Here is a table of points, one per row:
[4 -22 4 -23 -4 24 55 15 24 -34 -52 5 11 29 22 55 -10 4 -4 -27 -9 -46 -34 -44 19 -15 36 -6 24 11 -3 85 40 17 6 19 27 22 10 -26 -27 46 -23 -31 -32 -11 -58 -16]
[-13 -10 -21 -30 -36 24 -21 -13 -33 34 19 47 -32 16 19 50 -10 32 32 6 18 -57 -46 -17 35 -11 7 4 13 -60 24 19 55 17 21 33 -36 9 -8 20 -22 47 -9 1 33 32 41 41]
[-51 29 19 114 -3 18 -23 -39 -27 7 9 19 -13 37 41 -75 41 -9 -33 9 8 22 -12 22 2 46 -9 0 -1 31 -28 -26 87 37 18 -11 5 2 -16 -5 73 19 -15 16 -13 24 -70 27]
[33 -46 57 -22 -18 13 2 -29 46 -48 -55 -1 -22 0 -4 -23 -33 -21 31 17 -50 -7 12 19 -2 -47 -6 29 -11 19 -38 -52 11 -35 49 51 0 -47 15 -32 10 -5 8 9 26 16 -14 -31]
[25 -6 -22 40 2 -14 -2 -28 28 34 38 33 -37 -12 -20 -11 -3 -11 -13 -86 18 -26 19 13 -6 41 27 2 5 40 12 -37 -16 -62 105 -21 -8 28 -37 22 -28 -33 5 -14 -16 -36 -23 -24]
[4 12 29 36 41 22 -21 35 -60 12 -8 -16 34 6 -23 -9 -36 70 19 17 -27 22 59 -39 14 3 -30 49 15 -27 -18 -28 -66 -46 -17 -94 -53 -17 5 -3 -20 -76 18 -112 -82 2 -18 -69]
[-10 45 -43 -5 10 21 -36 19 71 -3 -63 13 34 37 -23 -11 35 38 -3 20 62 25 45 -22 -18 7 -7 -6 -58 -52 53 -68 23 48 -17 -64 -23 -15 -22 -10 -50 -48 3 4 -25 -46 20 -36]
[-39 -58 37 -58 -15 -65 -42 -16 17 18 -10 -9 29 -22 -33 54 -30 -30 12 87 -7 -6 11 -48 -72 -17 -68 0 -5 -16 -45 29 -32 30 -13 -68 -14 76 -9 -17 6 -54 -83 65 -61 8 -1 47]
[13 0 -41 3 -6 38 -19 -59 -34 -45 -20 21 -2 2 7 -46 -17 20 -2 -32 -22 17 -31 61 -49 -9 -22 -10 -1 33 10 5 -31 -62 1 12 -8 9 36 -23 1 45 11 -30 -12 -72 16 -56]
[0 -19 24 -15 10 52 8 -45 -62 17 37 -57 7 6 25 -6 37 -26 -15 11 -15 -5 26 68 -8 -29 14 -51 -38 10 -21 -16 -26 24 -5 6 70 55 -7 40 0 23 56 -4 40 17 25 24]
[56 17 -44 28 1 33 32 -23 43 25 22 22 11 46 19 -25 -6 -42 43 10 35 31 29 50 1 3 26 -37 -13 -2 3 -11 -17 -18 40 22 19 -32 21 14 -58 26 -36 48 20 40 0 -24]
[-8 5 -39 -9 31 -6 -54 14 -19 -39 49 -58 56 -15 -12 -5 22 37 -5 65 7 21 17 -16 -48 -34 -18 -28 -24 34 16 -48 -8 -13 41 13 -20 -42 -36 -25 -51 24 -4 -76 17 -14 -15 -11]
[-43 46 -56 8 43 -18 16 36 51 29 13 -29 26 -38 -13 92 2 -23 77 -10 -33 -36 -63 -23 39 -25 2 1 14 21 -62 21 35 15 -41 -35 -73 27 8 26 27 -34 2 23 31 24 21 66]
[-29 -40 30 -19 -16 7 23 -10 6 13 52 45 3 53 22 -44 -5 -3 -53 7 9 21 -25 -27 3 -11 -17 -9 52 56 25 -25 -26 11 22 -15 2 -53 31 -16 -34 -17 78 0 0 -20 30 -39]
[-32 -6 -38 -27 10 3 45 36 24 -59 -4 -3 -26 -76 -5 33 -36 23 -17 41 10 -12 -18 -3 18 9 13 24 -17 -20 42 32 12 -37 -42 19 -34 21 47 27 51 -41 -37 -19 -25 60 12 40]
[19 21 10 5 -12 -25 27 4 20 -13 16 -11 -5 -10 -50 8 2 -8 -16 39 -55 -22 -39 20 52 -7 25 -1 -30 -66 34 66 9 33 8 17 -29 4 2 11 39 5 -8 19 22 -33 38 32]
[8 -40 -27 32 -31 36 16 35 0 33 56 2 11 21 -36 -31 -27 15 3 -7 -31 35 47 -4 -35 40 -28 -31 2 6 21 -29 4 -6 -15 -52 -42 -26 6 1 -1 18 18 -15 24 -19 -40 -55]
[-19 7 -2 40 -6 -4 16 2 33 28 -50 -37 -9 -14 55 40 43 -13 -25 4 20 -45 18 -5 9 -4 -23 6 27 -4 1 -10 11 29 -22 62 11 -11 2 27 14 26 -17 -6 0 17 54 -23]
[-9 16 36 -24 8 -9 -13 -27 23 -54 6 37 -24 -54 -22 -10 27 -6 -17 -47 -22 -12 -31 19 13 -5 -25 5 -4 -26 23 14 -22 -19 -28 -7 58 -43 -41 -17 -2 77 8 47 9 42 -17 -55]
[-30 -27 44 -6 -18 -18 48 36 -38 13 -66 -7 27 -17 -13 23 4 -8 11 -24 -21 -12 -24 -22 -24 48 0 -18 -19 -20 5 35 -20 -9 -27 23 -21 -29 -2 6 18 -35 -36 20 -26 -12 1 127]
[-32 -22 -17 -37 42 -49 29 11 -12 -86 -33 -44 18 -44 39 29 18 -5 73 -2 -42 -20 -33 -20 29 -14 10 -17 -33 -46 23 -34 -29 49 6 12 -20 -22 26 45 15 46 -43 31 -24 -2 -5 -36]
[23 24 15 4 -47 -63 -14 -17 -38 127 10 47 -14 40 -15 2 9 14 -52 15 35 17 41 -70 13 -10 106 56 25 21 -30 4 29 -18 -81 36 31 62 18 84 40 18 62 25 10 -10 -5 58]
[42 24 -59 16 60 -12 -29 -5 8 -40 73 16 28 7 -15 -35 29 -2 -10 -60 -37 12 28 -43 -57 14 -65 56 0 -21 -19 1 -43 3 7 -18 54 -40 -15 -45 -37 -59 21 -39 1 -18 -3 24]
[41 -11 37 53 6 0 10 14 -9 44 3 19 20 25 0 -56 -13 -21 -18 13 69 7 0 18 39 -9 31 -13 33 23 14 -66 -23 33 -76 49 28 60 -21 -45 14 15 47 3 -38 -2 -12 -22]
[-49 -20 -13 -39 -40 19 -44 66 -25 -66 -36 -30 -44 25 -51 11 -40 -41 12 -37 60 12 6 55 20 11 32 2 52 33 -43 67 5 60 13 1 -42 41 -47 27 -13 -24 -36 -15 57 30 24 14]
[18 33 -24 -36 19 -13 -17 -17 -8 36 -3 -28 -35 -20 16 -10 17 -20 -16 -15 -17 33 10 16 46 24 8 -39 5 13 1 29 41 -33 31 48 67 -28 25 -40 10 -21 22 0 3 -1 3 -37]
[77 48 104 -32 -31 -14 9 4 -30 9 -2 3 -51 -26 68 0 -22 37 -12 -15 34 30 -15 41 -32 3 -17 32 -12 8 -2 42 -2 -49 16 -40 48 -8 6 -46 26 11 -11 49 63 -14 -1 -1]
These points spread out most along one direction. Take the direction at right angles to it along which they spread out most. Then take the direction at right angles to both along which they spread out most. Go by this last direction. How far along it is each point below, from 0 to 99? The average is 50, and the first point in the table lies past the average. One standard deviation of the points above along it is 16.
[-13 -10 -21 -30 -36 24 -21 -13 -33 34 19 47 -32 16 19 50 -10 32 32 6 18 -57 -46 -17 35 -11 7 4 13 -60 24 19 55 17 21 33 -36 9 -8 20 -22 47 -9 1 33 32 41 41] >> 54
[41 -11 37 53 6 0 10 14 -9 44 3 19 20 25 0 -56 -13 -21 -18 13 69 7 0 18 39 -9 31 -13 33 23 14 -66 -23 33 -76 49 28 60 -21 -45 14 15 47 3 -38 -2 -12 -22] >> 33
[-49 -20 -13 -39 -40 19 -44 66 -25 -66 -36 -30 -44 25 -51 11 -40 -41 12 -37 60 12 6 55 20 11 32 2 52 33 -43 67 5 60 13 1 -42 41 -47 27 -13 -24 -36 -15 57 30 24 14] >> 53
[4 12 29 36 41 22 -21 35 -60 12 -8 -16 34 6 -23 -9 -36 70 19 17 -27 22 59 -39 14 3 -30 49 15 -27 -18 -28 -66 -46 -17 -94 -53 -17 5 -3 -20 -76 18 -112 -82 2 -18 -69] >> 22
[8 -40 -27 32 -31 36 16 35 0 33 56 2 11 21 -36 -31 -27 15 3 -7 -31 35 47 -4 -35 40 -28 -31 2 6 21 -29 4 -6 -15 -52 -42 -26 6 1 -1 18 18 -15 24 -19 -40 -55] >> 41
[-8 5 -39 -9 31 -6 -54 14 -19 -39 49 -58 56 -15 -12 -5 22 37 -5 65 7 21 17 -16 -48 -34 -18 -28 -24 34 16 -48 -8 -13 41 13 -20 -42 -36 -25 -51 24 -4 -76 17 -14 -15 -11] >> 53
[13 0 -41 3 -6 38 -19 -59 -34 -45 -20 21 -2 2 7 -46 -17 20 -2 -32 -22 17 -31 61 -49 -9 -22 -10 -1 33 10 5 -31 -62 1 12 -8 9 36 -23 1 45 11 -30 -12 -72 16 -56] >> 68
[77 48 104 -32 -31 -14 9 4 -30 9 -2 3 -51 -26 68 0 -22 37 -12 -15 34 30 -15 41 -32 3 -17 32 -12 8 -2 42 -2 -49 16 -40 48 -8 6 -46 26 11 -11 49 63 -14 -1 -1] >> 63
[-43 46 -56 8 43 -18 16 36 51 29 13 -29 26 -38 -13 92 2 -23 77 -10 -33 -36 -63 -23 39 -25 2 1 14 21 -62 21 35 15 -41 -35 -73 27 8 26 27 -34 2 23 31 24 21 66] >> 40
